In the rows, 128 means zero.
A single turn carries every row of the set below to another of its rows. Some are shown first; where does it send the rows asked next?
J980: [119  88 148 106  96 105 158 122 120  94 121 135 124 101 114 138  71 119
 126 141 136 128]
J133: [ 91  96 146 105 102 101 148 133 102 116 131  92 163  94 126 144 126 111
 123 110 132  93]
J642: [ 92 145 106 142 127 132 141 126 139 106 132 100 116 170 136 134 117 136
  93 154 109 135]
J904: [ 94 129 154 118 145 111  93 150 105 127 130  96 107 170 142 130  97 107
 136 161 126 175]
J700: [ 74 102 155 128 122 115 174 141 148 114 126 150 140 114 127 130 122 112
  89 147 154 111]
J317: [104 135 109 148 128 131 140 112 147 109 123 119 110 157 126 121 108 124
 104 175 108 133]
J371: [145 113 183 130 161 105 131 170 109 138 145 112 117 151 177 110 110 114
 116 148 141 138]
J859: [117 111 154 122 105 117 123 181 118 120 105  90 145 122 120 110 142 130
 131  95 134 103]
J771: [102  94 132 110 106 125 152 155 146 115 118 169 121 113 123 121  96 129
 114 133 146 132]
J90: [130 116 126 126 121  91 173 132 103  89 107 107  99 161 137 148 117  92
 125 185 150 117]
J869: [ 98 101 155 131 111  98 120 151 112 110 123  74 148 119 136 129 136 137
 137  91 130  91]
J442: [131 125 118 113 116 105 162 148  85  85 100  88 105 171 129 156 114 105
 116 170 149 121]
J946: [107 107 165 134 166  80 109 161  79 117 119 115 130 173 158 117 111 124
 107 145 127 118]
J543: [104  93 130 111  90 130 143 179 128 113 121 128 158 110 132 113 123 123
 122 100 128 114]
J426: [ 94 113 142 116 177 121 130 157  94 130 121  89  95 154 149 141 132 128
 142 175 159 152]
J923: [123 102 171 138 175 122 101 132  86 134 135  99 129 137 152 118  90 134
 123 165 136 111]
J518: [118 128 172 120 157 119 138 161  92 113 114  73 112 160 124 128 113 100
 125 183 139 162]
J352: [127 143 122 120 105 151 104 140 120 124 117 116 113 166 130 140  85  92
 125 175 150 130]
J294: [101 114 171 134 104 120 108 163 134 130 133  86 154 120 140 119 136 113
 134 101 143  94]
J99: [126  94 158 121 107 125 119 162 116 120 123  80 138 107 137 126 126 129
 156 100 152  91]
J14: [106 129 120 126 134 124 155 123 127 125 152  92  96 150 175 172 127 112
 129 164 167 118]
J351: [141 115 155 116 174 100 129 150  89 142 127 101 109 138 142 114 115 155
 109 141 113 139]
J563: [ 77  99 147 119 108 127 142 158 130 126 134 117 171 106 140 126 138 107
 114 114 145  90]
J407: [ 82 102 156 105 111  83 160 109 116 118 128 131 133 103 120 158 104 100
 109 145 154 108]
J274: [125 130 117 121 109 122 113 127 116 119 103 133 106 160 123 136  88  87
 132 186 145 126]
J402: [104 125 111 130 136 108 161 114 141 129 144 116  87 147 164 152 134 112
 127 172 149 124]
J296: [ 88 107 150 145 166 131 128 148 112  97 138  81 110 165 155 124 105 138
 136 167 127 159]
J356: [124  88 142  97  85 121 139 152 111 115 130 106 149  91 130 131 101 115
 143 105 133 110]

J407 moves to J980
J642 moves to J14
Where do these go?
J426 moves to J518
J402 moves to J90
J133 moves to J356
J99 moves to J859
J923 moves to J351

